Named moves (each a turn or a mirror), then the moves between two rows, first move first; the first pair answered:
move Q851:
[  6.9   0.3  -7.7 -21.6 -11.3  18.4 -14.6   4.7  30.5   2.1 -14.3  15.7
   6.4  -3.9 -16.0  -2.2   8.8   5.2  -3.0 -22.3  34.6   8.9   7.3 -18.5
 -13.8   6.5 -11.4   6.5   4.3] -> [  3.8   3.2  -8.9 -20.9 -11.8  21.7 -12.9   0.8  27.4   0.2 -15.3  16.8
   9.2  -9.9 -14.7 -13.0  -2.1   4.9   0.3 -20.9  28.3   8.3   8.7 -18.1
 -16.2   0.5 -17.8   1.5  12.3]
[-14.3  -1.6   4.4  -0.2 -13.0 -13.4   3.7  -3.5  29.2   5.4   1.3 -20.8
  -5.1 -16.9   7.6   0.2  -1.9  -9.0  -8.4   2.1 -13.2  -4.2  -6.4 -13.8
   5.5   3.4  17.0  -0.2   1.4] -> [-18.1   2.0   5.6  -2.5 -13.6 -11.4   1.4  -2.8  28.7   3.4   2.3 -21.8
  -7.0 -17.9  11.0  -2.9  -5.0  -9.5  -3.9   2.0 -12.3  -5.2  -8.6 -17.1
   4.2   0.4  15.7   0.4   5.9]
[ -9.6  -5.2  -8.8 -17.5  13.6  10.9   8.1  19.0   4.4  -0.7 -14.1  -2.3
  -9.8  27.1  -5.0  -0.7  -4.2 -11.8 -11.0  -5.0  -2.6 -11.1  22.2 -13.3
   2.3  15.1  -7.2 -13.0 -11.6] -> [-17.5   0.3  -9.8 -13.2   9.4  12.4   3.2  16.3   2.6   2.7 -14.5   2.7
  -4.9  19.7  -0.7 -14.2 -23.5  -4.8  -7.2  -2.7 -11.5  -6.6  23.0 -11.3
   0.6   3.3 -17.4 -18.9  -3.9]
move Q155:
[-0.1  7.9 -2.8 18.6 -1.8 -5.0 -9.0 -7.2  2.4  3.7  5.6 -4.1  5.2  0.7
 -5.5 -0.8 -2.9  1.2  1.3  2.8 -8.2  5.2 -7.0 -0.1 -1.1 -6.7 10.2  2.1
 -0.9] -> [ -1.9   6.8  -4.9   6.9  -1.8   0.5  -5.5  -3.8  -4.7   0.4  -2.0  -0.7
   7.3   3.3   4.5  -5.6 -14.8  12.6  10.2   4.1  -2.9   7.8   1.5   6.6
  -4.4  -3.4  -5.5   1.5   0.0]
[ -6.0  -7.7  -3.6  -4.1  10.8   1.9  -3.8   7.9  -7.6  -6.4  -8.1  -7.4
  -0.9  11.4   7.8  -8.7 -16.3   0.6   1.9  -1.3  -1.1   9.2   6.0   1.7
   2.0 -11.5 -11.0  -5.6  -2.2] -> [ 10.9   1.1   2.5   5.6   7.8  -5.1  -2.4  -1.0  -8.5  -5.6  -2.0 -10.3
   1.8   1.5   2.4   4.2  14.6  -5.2  -3.6   3.4  10.8  12.3   0.3   9.1
  -1.0  -5.0   2.9   5.8  -9.5]
[ -8.3  10.8  16.3  10.7  -0.8  -0.6  -4.1 -10.2  -3.8   7.2  -0.7  -6.9
   0.1 -16.3   1.0   1.2  -6.6 -12.4  -2.4  16.4   1.3   7.9  -3.4  -3.6
  -6.2  -5.6  14.1   9.5  25.3] -> [-13.0   9.8  15.6   6.1   1.7   3.9  -2.9  -7.0  -7.0   3.1  -4.8  -4.7
  -2.4  -8.6   8.6  -9.0 -22.1  -3.6   5.7  15.6   2.0   9.5   2.1  -0.2
  -8.0  -2.5   1.7   5.3  27.4]
move Q328:
[ -8.9  -4.1  -6.7   5.6  -3.8  -4.1  -7.0  -2.9  -9.7  -1.8  16.5   4.1
  19.8 -24.0   3.8 -27.4 -10.3  15.3   6.5   7.8  -7.6   6.3   5.3   3.3
 -20.2 -14.7  -0.3  12.4  25.2] -> [ -0.6  -7.6  -2.1  13.1  -5.4  -9.7  -8.8  -6.3  -3.0   1.9  23.3  -0.5
  17.2 -25.9  -9.6 -15.6  12.8   3.6  -4.2   7.3 -10.4   3.5  -6.6  -5.6
 -15.5 -15.4  16.2  15.7  16.3]
[ -4.5  -7.0   9.4   0.1  -2.2 -12.9  -0.4   7.4  -2.3  -2.5  -2.9  12.6
  -0.4   5.4 -14.1   2.9  17.5   6.3  -1.8   2.8   9.8   7.6   3.1   5.9
  -2.0  -2.5   7.3  -3.8 -11.8] -> [-14.8  -4.3   6.2  -4.4  -2.6 -12.4   0.9   8.9  -5.8  -5.2 -10.9  14.8
  -2.4   4.5  -8.2  -5.3   2.1  11.7   8.0   0.9   9.5  10.6   6.2   9.0
  -1.9  -5.0  -2.7  -9.9  -9.1]
[  8.9 -10.4  -2.6  -9.9   4.8  -1.6  16.5  19.3 -16.7 -11.8 -12.4  -8.3
   4.5   3.5   2.6  18.6  21.1  13.8  13.3 -16.9  16.6   0.1  11.7   8.3
  -2.9  26.2   3.5  -9.5  -7.2] -> [-18.7 -11.3 -11.1 -10.9   6.5   1.6   2.2  21.0 -11.7  -7.3 -11.7  -1.7
   1.6   5.5   6.7  -3.6 -25.1  16.7  18.7 -21.9 -10.9  -1.0  12.8  -4.6
   6.6  10.0  -5.4 -23.4   9.2]
move Q548:
[-11.3  -8.8   4.2  -4.1  -4.4   2.7  -1.3  -4.3   2.8   6.1   0.5   0.5
  -3.8   8.3   3.2  -7.2 -16.2  16.4  -5.8  -9.4  -7.2 -16.6   4.2  -9.9
  11.6   9.8   0.5  -2.0   5.1] -> [  4.2  -1.3  14.7  -4.1  -8.2   1.9   2.2  -8.4  -1.5  -3.7  -2.6  -1.4
   2.8   2.1   9.0  -1.3  -0.2  21.9  -1.3  -7.6  18.2 -13.0   8.4   6.0
  -0.4  16.2  -1.9   9.8  -0.7]
[ 18.3   5.8   9.0  21.2  -5.7  -4.8  -8.5  -8.2   7.4   6.7   6.4  -9.1
   1.8 -26.6 -13.2  -7.7  26.6   3.2 -11.7   7.1  -0.9  -1.1 -12.5   1.8
  -0.2 -11.4  22.5  10.8   5.2] -> [-19.1  -8.7  -3.9   0.1   6.2   6.0  -4.1  10.4  10.5  12.7  -2.7  -0.5
 -13.4  -0.3 -10.3 -16.9 -18.7   9.1  -9.7  -8.0 -25.2 -14.6   1.0 -18.5
  15.4 -13.2   7.0 -13.4  11.6]
[-6.9 -5.0  5.8 -3.0  5.9 -0.4 -2.6  2.6  9.9  5.0  1.7 -9.1 -9.4 -4.1
 -8.8 -0.9 16.0  0.3 -3.3  5.0 -3.2 -8.3 -5.2 -5.5  9.5 -8.2  8.4 -3.3
  5.2] -> [-11.0  -5.7   6.4 -14.5   7.5   1.4   3.7  11.1   6.5   2.9  -4.8  -3.7
 -13.3   3.3  -1.6  -1.5   7.7   3.6   2.8  -1.6   2.4 -11.5   4.4  -4.5
   9.3  -3.1  -3.2  -5.3   4.2]
move Q264:
[  9.0 -12.8  19.4   0.2 -15.2  -1.4  -0.6   4.7  -3.5 -19.4   7.4   6.3
 -10.2   6.0  -1.0  22.6  21.4  -7.9  -3.1  -0.3  18.3   7.1   8.6   2.1
 -10.2  12.8   9.6  16.1  -6.8] -> [  6.9  -0.7  20.8  13.0 -20.2  -1.8 -16.3 -10.2  -7.8 -22.0  16.4   8.7
  -0.4 -10.8   7.4   0.0   1.0  -0.9   4.9   6.4   9.0  14.4  -3.4   6.3
 -11.1  -9.1   5.8  16.6   5.6]
[ -4.5  -7.3  -7.1 -25.4   4.6   1.1   0.1 -11.5   2.6  -2.5   7.6   0.6
 -12.8  -7.4  17.3  10.5  12.1  -4.7  15.1  22.9  12.6   2.7   2.4  21.8
 -13.2   6.3 -17.6  -3.0  -8.4] -> [ -4.0  -6.8  -4.4 -12.6   1.4  -4.4  -6.5 -18.0   7.0   5.3  17.1  -6.8
  -9.9 -13.0   4.6  13.8  24.6 -16.1   5.4  24.0   2.1   0.6 -12.4  11.2
  -8.8   1.5  -0.4  -0.3 -11.9]
[  4.9  -2.2   5.8   5.4  -9.8   6.9  18.9   1.6  -0.2  -2.7   0.0 -14.4
   3.1  -1.6   3.4   3.9   6.0   3.8   8.7   8.3  13.4   2.8   0.7   0.3
  -4.4   3.5  -1.2   5.9 -14.5] -> [  5.9  -0.9   6.1  14.9 -11.8   6.2  11.4  -3.9   0.6  -1.0   5.9 -14.4
   5.8  -7.1   0.6   4.6   6.4   1.4   7.2   8.9   6.5   2.5  -2.5  -0.8
  -1.8  -1.9   5.4   7.4 -12.9]
[ -6.1  -3.0  -5.3  -9.5   3.6   0.2   9.4   4.2  -0.9  -0.5 -12.4   1.2
  -4.0   7.0   8.2  -2.5 -16.7   5.4   4.4  -4.6  -0.7   0.9   5.1   0.9
   1.9   5.8 -10.9  -6.9   3.8] -> [ 1.6 -7.0 -4.0  1.1  6.7 -3.9  5.2  0.3  6.9  7.6  0.5 -4.2 -6.4  4.4
 -9.2  6.3  5.2 -7.6 -8.8 -2.2 -9.0 -5.2 -7.1 -9.1 10.3  4.9 12.0 -7.3
  0.9]
Then:
(two moves a pair)
[  6.9   2.6   8.0  24.4   6.4  12.8 -15.3  -8.9   2.0   2.8  13.4  -6.1
  17.9 -24.7  -3.2 -18.1  18.4   1.9  -7.0   8.5  -1.7   1.5  11.8   6.3
  -7.5 -10.1   8.7  -2.8   8.2] -> [  1.7   3.2   8.6  15.7   6.5  16.6 -13.4  -7.4  -0.9  -0.9   8.3  -4.0
  18.1 -21.6   4.2 -26.3   1.6   9.9   0.2  11.1  -0.3   0.6  17.3   9.5
  -8.6 -12.1  -7.4  -8.3  12.8] -> Q328 Q328
[-10.9 -12.1  -4.6  10.7 -20.7 -12.7 -13.8 -18.6  -1.2  -4.7  25.8 -13.5
 -13.2 -20.3  15.1 -12.0  -4.4 -10.4 -14.1  11.9  -1.4  -1.8 -16.5  -0.6
  -4.3  -2.4  16.2  16.2   6.2] -> [ -8.6 -22.2  -5.9  -4.0  -8.1 -11.4   0.3  -4.9  -1.1  -2.8  23.2 -16.6
 -24.7  -0.1   8.3   9.5  20.2 -17.8 -20.9   6.8  11.5 -10.5  -8.7  -4.3
  -0.5  17.5  21.7  17.8  -8.0] -> Q264 Q264
[  1.3  11.6  -6.4 -12.3  11.3   8.0  20.2   4.8   2.7  -6.4  -2.3   1.8
 -18.8   7.0   2.8  18.0  22.3   5.7  13.5  -7.6  10.7  -7.9   3.0  -0.1
  -2.7  14.7  -0.4 -13.3  -5.7] -> [ -9.5   5.8  -7.7   6.0   6.2   4.1   0.9  -2.3  12.1   4.2  15.6  -1.8
 -20.6   1.9 -11.3  10.7  11.6  -4.0   1.2  -3.8 -19.7  -9.6 -14.6 -15.3
   7.7  -3.4  15.5 -17.5   1.8] -> Q328 Q264
[ 19.6   3.1   9.6   6.4  -7.3  -3.7  -7.2  -6.7  -2.0   2.9  -2.5  -8.1
   1.9 -17.3  -3.6  -2.9  17.6  -0.5   2.2  10.1  16.1   4.3  -0.4   6.0
   1.2  -6.6   9.6  15.8 -14.1] -> [ 14.7  -7.2   9.0 -10.7  -0.3   0.5   6.2   5.8   0.8   3.3  -9.8  -2.1
  -8.3   0.4  -2.8   6.9  23.0  -1.2   0.8   2.2  19.1  -5.1  11.6   0.2
   4.2   8.3   4.9  10.4 -20.9] -> Q328 Q264
[-13.3   2.9  -6.3  -9.7   1.3   6.9  -6.5  13.0  -7.1   5.7  -0.8  -0.1
   1.3   4.1  14.9 -19.4 -29.2  13.3  17.6 -12.8 -19.3   0.7  16.5   1.6
   6.1   0.3 -15.9   0.1  12.6] -> [ -6.1   6.3   0.9   7.2  -8.8  -1.6 -19.4   0.6  -3.6   5.7   8.4  -4.5
   8.6 -13.8  11.2 -23.4 -25.8   8.5  15.1  -4.4 -26.8   7.2   4.9  -0.9
   8.1 -12.0  -5.3   3.9  15.7] -> Q548 Q328
[-25.1 -13.6   1.1   3.1   6.0  10.0   2.9   2.9   2.8  11.8   1.9  13.1
 -11.3   4.9  -2.9  -1.3 -12.0   1.3  -0.5   2.0 -21.8  -5.8  15.2 -20.9
  16.4  -4.6  -9.6  -4.5  15.9] -> [-12.3 -11.7   6.2  14.7   4.3   3.5  -2.1  -3.8   7.1  15.0   8.6   6.7
  -8.3  -0.5 -12.1  10.4  11.2  -7.2 -10.9   2.2 -18.5  -7.3   7.5 -22.5
  16.4  -7.6   8.0   1.5   9.8] -> Q155 Q155
[-13.8 -17.4   5.9 -12.0  19.0   7.4  18.0  20.4  13.6   7.5 -19.7  -9.2
  -9.1  14.3  -2.8  12.1  12.2  -0.3 -16.3  -8.4   9.7  -2.5   2.8   0.7
   8.9  11.2  -9.4  -4.6   5.2] -> [  1.7   2.3  14.5  21.7  -1.6   2.3  -7.7  -9.3  10.5   1.6  -1.1 -14.1
  11.5 -25.1   3.2 -10.3   6.7   7.1  -8.4  14.2   2.6  17.7 -12.2  15.0
  -0.1 -13.5  -0.4   6.9  20.5] -> Q548 Q264
[  2.4  -4.2 -22.3  -5.6   3.7  20.6   0.8   7.1   3.3  -1.5  -5.1  -1.5
  -4.5  15.3   0.4   3.3 -30.2   4.2  -2.4  -5.7 -17.5  -1.1  -8.9 -27.4
  25.7   2.0  -2.7 -28.8  26.4] -> [ 12.0  -4.2 -19.7 -20.2   3.6  22.1  15.6  13.5  -1.3  -9.0 -18.0   4.7
  -6.7  21.9   8.0  11.8 -20.9  12.6   4.4  -9.0   5.8  -2.5   4.6 -13.3
  17.5  17.1 -13.5 -24.9  19.3] -> Q328 Q155
[ -1.9  20.3   3.9  27.1 -11.8  -8.3   5.7  -5.2   5.3  -2.3   7.9  -7.7
   4.4  -6.7  -4.7  -3.7  -1.6  -9.6  10.1   6.5 -19.8  -1.6  -1.1 -17.4
  10.0   0.5   1.2   1.1   2.7] -> [-10.3  16.9   0.8  22.6  -8.2  -8.6  11.0   0.1   4.7  -1.5   6.5  -7.7
   1.4   0.8  -7.9  -1.0  -7.4 -10.4   7.4   2.0 -24.9  -4.6   0.5 -23.4
  14.1   1.8  -0.2  -6.5   0.7] -> Q328 Q548
[-32.0 -12.7  18.7 -10.0 -21.5  -0.7 -15.9 -19.9 -12.7  -8.0  -0.7   6.6
  13.4   3.7  34.3 -16.2 -28.6  14.1  -3.2  17.8 -12.8 -12.4  14.6  11.8
 -28.4  -9.8 -32.4 -15.3  24.2] -> [-22.6 -25.0  24.2   9.8 -13.1 -14.6 -27.6 -25.1   9.6   5.7  20.7  -9.8
   4.4  -0.5  -0.3  13.2  20.4 -19.5 -36.5  18.2 -32.2 -24.8 -12.8 -17.2
 -11.5  -4.5  17.8 -10.7   8.6] -> Q328 Q851
[  3.7   2.5   8.3 -27.3   4.9   6.8  18.0  11.3 -17.1   4.0  15.1   9.9
 -17.2  14.7  -1.8  23.4  26.0  -9.9 -12.9 -15.6   2.0 -16.0  11.9  -2.2
 -15.3  19.9  22.4  -2.3 -19.2] -> [-23.6   3.6  -3.2 -29.9   1.8  13.8   1.8  12.1 -16.2   7.8  13.5  19.8
 -17.1  13.9   6.5 -10.9 -30.5   1.5   1.3 -15.1 -25.5 -14.5  11.4  -8.7
  -8.1  -3.4   4.0 -20.1   0.6] -> Q155 Q851
[  6.6  -4.3   1.3  -2.7   2.6  -2.9  11.4   4.7   1.1   6.0  -7.3  -7.3
 -11.1  -0.2  -4.7  16.0  22.7  -3.8 -18.0   0.9  16.4  -3.2  -2.4   2.4
  -4.2  11.1   5.3   9.6 -13.2] -> [-22.5 -11.1  -9.7  -3.4   1.5   1.1  -2.1   4.3   5.5  13.3  -2.8  -4.6
 -11.2   4.9  -4.5  -3.8 -23.5   3.4 -16.0  -0.4 -15.7  -4.2  -4.1 -12.7
   8.7  -5.4  -5.7  -6.8   3.9] -> Q328 Q328
[  4.1  -1.3  -6.8  25.9   6.0   7.1  -4.7   6.2  16.2  15.9   3.3  -9.2
   0.2  -4.5  -1.5  -9.4  -4.2 -12.4   1.1  -4.1 -28.5  14.6 -22.2 -17.6
  11.5 -31.9  13.7 -10.5  11.4] -> [ 25.1   6.4   1.5  32.8   2.2   1.5  -1.3  -1.8  16.2  10.5   4.8 -14.3
   3.3 -14.7  -3.7  -0.7  22.1 -14.9  -2.4   1.3  -7.9  19.2 -24.1  -7.2
   4.5 -23.0  19.8   2.6   1.6] -> Q155 Q155
[ -9.4 -12.5  -3.0 -18.2   8.3   7.3   9.4  16.7   1.3   6.9  -6.4   2.2
  -9.0  15.8  -6.4  10.7  -1.1  -4.5  -7.4   0.9   3.8  -6.3   2.9  -8.2
   8.1  11.5  -2.8  -6.8  -1.8] -> [-12.9 -10.8  -4.6 -18.3   9.2  13.1   7.8  17.3  -4.6   1.1 -13.0   4.5
  -5.3  12.5   0.6   2.0 -12.5   3.2   1.4   3.1   5.4  -1.1   7.0  -4.3
   3.7  11.3 -10.5  -8.1   1.1] -> Q155 Q328
